One vector is turned by the same rotation once a tick. Each row is the vector after some number of ticks, and that number follows the row.
The counts run from 0 to 579.
[136 111 124 163 171 167 108 137 151 129 121 100 158 123 107 159 114 145
 128 121 147 168  78 164  99 100 143 135 125 119  97 132 149  79 136 123
 118  99 157 174 113 143 188 130  98 193 101 115 128 126 110 133 118 117
 177 120 122 124  99 168  77  96 165 109 117 124 131  96 117 157]	431
[ 99 112 155 160 117 195  97 137 177 143 146 144 165 117  95 157 113 135
 140 142 163 142 109 140 102  97 161 143 123 180 110 120 160 105 179 117
 120  97 148 161 139 150 157 144 115 161  56 124 125 111 109 147 124 107
 175 116 142 130  96 148  82 113 153 105 126 124 110 117 135 154]	331
[139 128 152 168 138 179  94 130 192 152 131 134 150 135 130 147 113 158
 119 126 108 120 118 129 121 114 149  97 107 183 113  99 165  91 147 113
 113 116 142 149 115 133 139 118 144 191  94 140 148 112  88 138  84 115
 151 140 157 127  85 116 105 135 189  86 146 126 145 118  94 115]	103
[128 101 157 148 132 167  80 139 169 144 121 151 140 123 107 140  93 127
 155 104 134 140  73 152 126 138 164 132 125 173 104 144 190 105 158 148
  86 117 183 150 163 149 147 105 101 175  91 119 155 112 121 145  79 128
 163 121 135 130 106 157 119 164 168 132 106 108 148 141 120 135]	43
[142 112 133 168 141 163 119 120 188 148 128 108 159 153  95 159  83 133
 120 112 106 136  67 137 123 109 135 118 108 119 101 100 156 107 138  91
  96 100 156 148 122 135 152 132 118 203  73 113 172 124 136 143 111 107
 146  98 126 125 103 145 121 130 173 121 104 128 157  68 102 108]	14
[153 142 156 170 143 172 104 147 173 134 116 103 130 170 100 138 141 147
 126 106 137 170  87 128 120 128 158 136 117 142  80 135 170 102 137  92
 127 101 166 173  96 145 171 137 120 179 106 128 162 101 115 125 111  95
 177 141 128 115 106 152 110 144 139 128 103 102 131  71 126 141]	266
[160 130 162 154 151 186 102 142 164 146 117 142 126 163  85 142 111 147
 118 113 147 155 109 122 108 123 154 149  89 158 104 131 173 110 140  92
 104  78 153 160 107 134 161 134 109 164  93 123 161 114  93 142 105 100
 170 125 142 141  97 145 104 149 163 125 113 118 134  83 139 151]	352
[148 124 155 168 162 159 115 122 200 149 124 104 144 150 101 158  88 148
 114 106 104 147  92 148 113 131 120 119 116 139 112 100 147  82 123  93
 112 104 154 147 120 110 156 133 121 202  83 128 163 126 119 140 101 116
 148 105 125 131 107 120 124 135 169  96 103 138 137  72 100 120]	99
[131 135 158 158 160 170  96 149 147 131 121 120 158 118 109 137 114 146
 152 142 145 151 107 175  97 122 143 133 119 144 104 144 177  90 139 146
 102 120 160 160 107 148 169 147  99 211  94 126 122 111  97 134 108 125
 180 123 135 147 101 173  62 124 150 113 141 121 116 131 137 158]	334
[140 147 140 147 131 184 124 137 154 124 133  95 158 175 103 134 142 176
 118  90 154 163  90 141 139 131 140 152 131 123 106 128 160 102 136 106
  81 117 157 173  95 128 173 144 143 194  99 110 165 116 118 131 105  83
 179 116 134 146 103 143 109 146 131 134 104 113 152  94 107 121]	363
[138 147 159 143 137 198 100 116 160 126 143 123 172 139 110 118 121 178
 123 112 134 129  91 149 124 122 131 150 132 132 129 139 164  89 129 120
  55 122 170 150 144 131 147 131 143 209  80 104 150 137 107 139  88 113
 130  93 115 139 103 152 131 163 148 116 134 150 126 128  99 111]	547
[137 137 162 169 141 187  99 136 170 129 137 108 164 150 129 124 123 159
 144 105 103 126 117 176 142 134 151 131 127 161  93 135 172 124 134 143
  92 146 157 142 133 139 146 143 157 190  81 127 164 109 110 126  68 120
 163 145 141 141  91 136 114 176 146 129 116 108 128 155  93 125]	295
[151 135 156 173 168 186 106 109 179 137 152 131 152 140 116 118 143 160
 120 108 113 136 118 156 169 113 161 149 120 128 136 127 174  91 130 117
  82 117 158 155 122 124 162 101 139 196 100 116 148 120  93 138  73  92
 149 117 134 139 107 133 149 151 162 111 130 131 122 131  75 121]	467
[106 133 119 154 148 188  87 139 169 118 118 111 162 149  89 131 143 137
 127  83 143 162  87 162 103 135 142 139 147 161 109 156 162  81 144 100
 121 133 186 180 134 136 162 131 134 164  84 112 128 112 123 122 124 115
 174 134 124 100  95 157 112 121 132 100 102 109 134  99  87 133]	80
[152 132 181 174 156 157  86 166 186 139 135 111 155 116 129 152 107 135
 151 142 112 135 102 159 136 106 148 150 108 158  92 127 171 127 151 142
 141 108 152 140 150 145 163 122  90 210 113 147 148 108 110 143  83 106
 162 139 129 134 112 129 123 138 176 114 128 116 120 119 126 145]	227
[142 115 178 167 142 169  80 128 186 155 124 147 136 110 107 141  91 139
 148 140 114 138 104 148 128 130 176 138 111 164 124 142 195 101 163 149
  93 103 173 134 163 148 138 106  95 184  89 132 142 122  97 142  77 126
 160 124 140 131 107 152 130 156 172 109 131 134 124 144 124 128]	44
[146 122 181 167 155 147  97 134 170 152 120 117 129 115 108 119 113 144
 133 130 114 156  88 146 144 111 160 140 121 116 130 118 183  89 147 121
 105  96 146 180 109 136 172 116  97 191  96 128 158 116 128 151 114  89
 183 124 145 146 109 128 114 122 165 113 100 124 127  88 151 136]	56
[114 134 145 165 133 196  93 131 180 135 144  99 167 149 124 123 153 142
 127 100  98 123  82 157 162 107 138 131 125 140 109 108 168 136 141 114
  97 125 148 169 131 142 144 123 162 193  74 122 167 103 132 133  82  97
 146 134 147 115  91 130 145 159 163 137 110 105 134 111  94 100]	198
[149 163 124 170 167 197  95 121 174 134 115 106 150 172 110 154 125 146
 110  96 115 154 122 182 113 132 120 135  91 131 139 141 160 109 116 136
 109 107 172 135 126 118 146 126 116 224 112 147 125 124 102 109 119 125
 150 139 131 112 103 136 121 156 173 105 128 126 129 121  88 135]	88
[136 152 165 177 130 170 107 119 198 131 137 102 150 127 127 143 116 165
 129 134 109 142 127 158 169 119 167 133 120 134 131 124 178 116 158 157
 106 111 160 133 141 141 147 136 123 209 107 155 133 111  97 123 115  91
 172 138 147 127 115 105 124 142 156  84 129 120 122 143  82 101]	484
[129 153 140 154 131 197 124 131 172 130 136 107 160 149  96 181 120 170
 115 122 158 169 118 154 112 117 131 150 105 127 133 131 152 103 143 141
  95  88 162 141 139 124 160 139 105 227 107 139 124 128  96 112 128 104
 145 104 122 128 130 140 115 132 156 105 154 152 134 100  98 120]	442
[127 133 111 142 127 180  96 140 161 138 135 130 185 118 114 165 100 153
 133 111 153 121  99 150 109 121 142 111 120 167  94 112 155  81 158 123
  86 138 158 150 134 133 150 125 135 196  97 110 137 126  95 144  83 118
 152 102 139 151  87 147  97 128 175  99 129 108 176 136  74 127]	22
[117 116 157 186 130 183 131 114 185 131 159  89 169 138 114 166 107 145
 141 136 141 150 116 167 156  85 171 163 118 126 107 114 157 133 169 139
 103  94 146 129 143 131 176 140 138 171  74 138 155 109 105 124 116  87
 177 112 134 136 114 117 118 123 146 125 119 115 116 121  96 122]	218
[133 115 159 175 144 154  99 158 151 124 146 107 174 107 124 131 125 150
 163 125 144 151  82 167 140 109 182 142 147 156  86 145 167  94 155 128
 106 142 161 170 127 154 182 115 135 171 103 111 155 111 104 139  75 104
 181 121 126 138  99 155 106 123 137 120 124  89 133 140 100 148]	38
[138 134 164 162 126 171  93 143 201 131 127 118 149 147  95 139 109 122
 131 117 121 141  98 158 143 131 154 161 127 161 119 114 160 106 156 102
 126 120 162 152 163 132 137 128 105 182  85 127 163 113 134 166 119  99
 165 123 135 124 113 114 158 155 157 100  69 118 127  95 113 134]	577
[137 120 140 164 140 180  81 150 176 150 135 120 153 126 134 143 138 143
 124 107 104 117  82 139 131  97 139 114 114 161  95 103 173 111 133 115
 126 118 155 164 131 138 157 105 128 197  95 128 166 111 108 142  61 113
 142 139 132 124  94 128 124 136 195 114 125 112 156 101  99 119]	17
[127 138 139 137 123 187 110 112 144 138 142 131 166 155  97 133 114 167
 128  96 153 129  86 136 125 130 146 138 117 134 121 129 167  86 148 118
  44 118 167 156 118 135 154 130 139 190  75  95 158 127 104 148  96 111
 146  79 128 153  91 170 105 156 157 129 116 130 148 122 103 112]	546
[100  96 141 163 151 204 113 106 160 157 155 122 155 115  99 140 131 124
 121 119 145 143 108 148 127  78 160 145 113 144 130 127 159 103 155 119
  95  69 151 180 117 134 182 109 137 153  71 121 142 114  92 138 116  93
 173 123 145 120  94 141  94 104 166 121 130 119 122 108 122 138]	428
[113 128 154 157 115 191 112 113 154 144 134 122 160 121  95 126 135 179
 126 125 146 147  86 116 121 106 158 133 128 147 127 141 174  93 160 122
  63  91 169 162 123 134 164 130 142 189  84 116 132 122  98 123  97  97
 157 120 128 114 110 140 103 123 151 107 158 139 149 104 106  83]	445
[142 127 159 166 151 161  87 161 177 140 137 112 143 124 115 177 105 117
 148 129 135 155 109 160 139 109 160 141  92 161  94 112 171 133 158 144
 139 105 152 148 136 146 163 124  83 206 104 139 151 100 113 129 105 104
 182 143 149 142 110 133 100 137 181 126 119  97 132 115 135 156]	228
[127 132 134 157 141 180 106 123 188 128 140 135 177 139 104 155 104 152
 128 103 152 129 117 152 117 129 151 122 130 186 116 105 146  66 155 102
  98 143 159 152 147 122 145 127 160 167  82 111 143 121  99 150  99 116
 162 106 133 139  83 135 121 127 143  78 108 121 131 126  53 127]	289
[124 149 142 169 128 184 109 127 193 134 140  97 142 179 112 140 141 151
 116  96 107 141  87 149 151 121 135 144 127 124 106  96 168 108 132  94
 111 123 150 154 127 132 148 144 128 213  78 130 162 118 140 133 111  92
 139 122 130 124 114 141 152 157 149 115  89 132 124  79  99 112]	282
[115 117 161 174 136 175 115 149 172 119 157 104 170 123 111 150 127 146
 147 133 155 146 102 158 148  94 188 164 139 166  75 129 159 110 168 116
 115 122 167 158 147 157 183 116 141 159  87 114 150 103 102 138  85  93
 162 120 133 129 100 142 128 122 130 118 115 100 114 121  93 137]	37
[153 132 152 179 180 134  97 143 181 129 126  84 180 117 117 136  83 143
 153 131 108 145  94 182 127 123 147 143 134 137  92 148 153  94 146 122
 126 127 170 145 148 132 170 118 125 198 103 116 153 120 112 144  91 119
 166 116 117 138 106 119 129 132 157  97 103 110 134 118  92 133]	307
[142 124 145 171 137 176 104 133 183 153 134 128 155 141 104 170  79 123
 137 130 137 137 129 165 133  98 157 140  84 154 123 102 162 132 170 142
 120  90 136 141 130 139 150 140 107 185  87 148 145 108  89 146 125  96
 183 116 159 158  97 122 100 137 188 114 111 103 136 139 116 137]	314
[138 147 139 159 156 180  99 145 151 119 128 117 153 141 106 142 134 159
 132 125 166 159  99 165 102 119 144 146 126 129  94 137 172  76 134 129
 128 119 160 169 115 137 168 141  88 201 103 122 126 118 103 131 119 111
 177 119 133 147 108 176  89 126 148 106 111 122 115 113 126 180]	249
[133 125 147 171 146 165  69 154 183 135 117 110 159 119 139 151 111 135
 140 132  98 125 100 168 133 113 152 134 108 156 107 127 181 117 155 162
 134 123 162 150 156 145 144 117 101 201  99 148 141 117 103 142  85 119
 164 153 137 121 100 121 122 151 192 113 115 103 133 142 119 133]	312
[128 127 132 162 134 202 135  95 186 139 127 116 143 162  81 162 122 156
  96  82 155 175 113 157 121 122 149 138 111 125 150 119 156  84 148 119
  85  87 164 145 121 114 154 135 133 182  76 136 139 129 106 114 146 101
 169 112 140 119 113 132 113 132 148  98 122 145 130  97  82 122]	175
[150 125 145 151 152 172  96 138 161 145 117 104 148 152 102 128 136 146
 123  74 125 155  89 144 113 142 143 128 136 169  99 141 156  97 118  98
 102 124 169 177  97 124 176 127 161 173  87 109 173 103 124 137  86 101
 178 137 141 121  85 124 107 141 150 126 111 112 159  94  95 122]	182
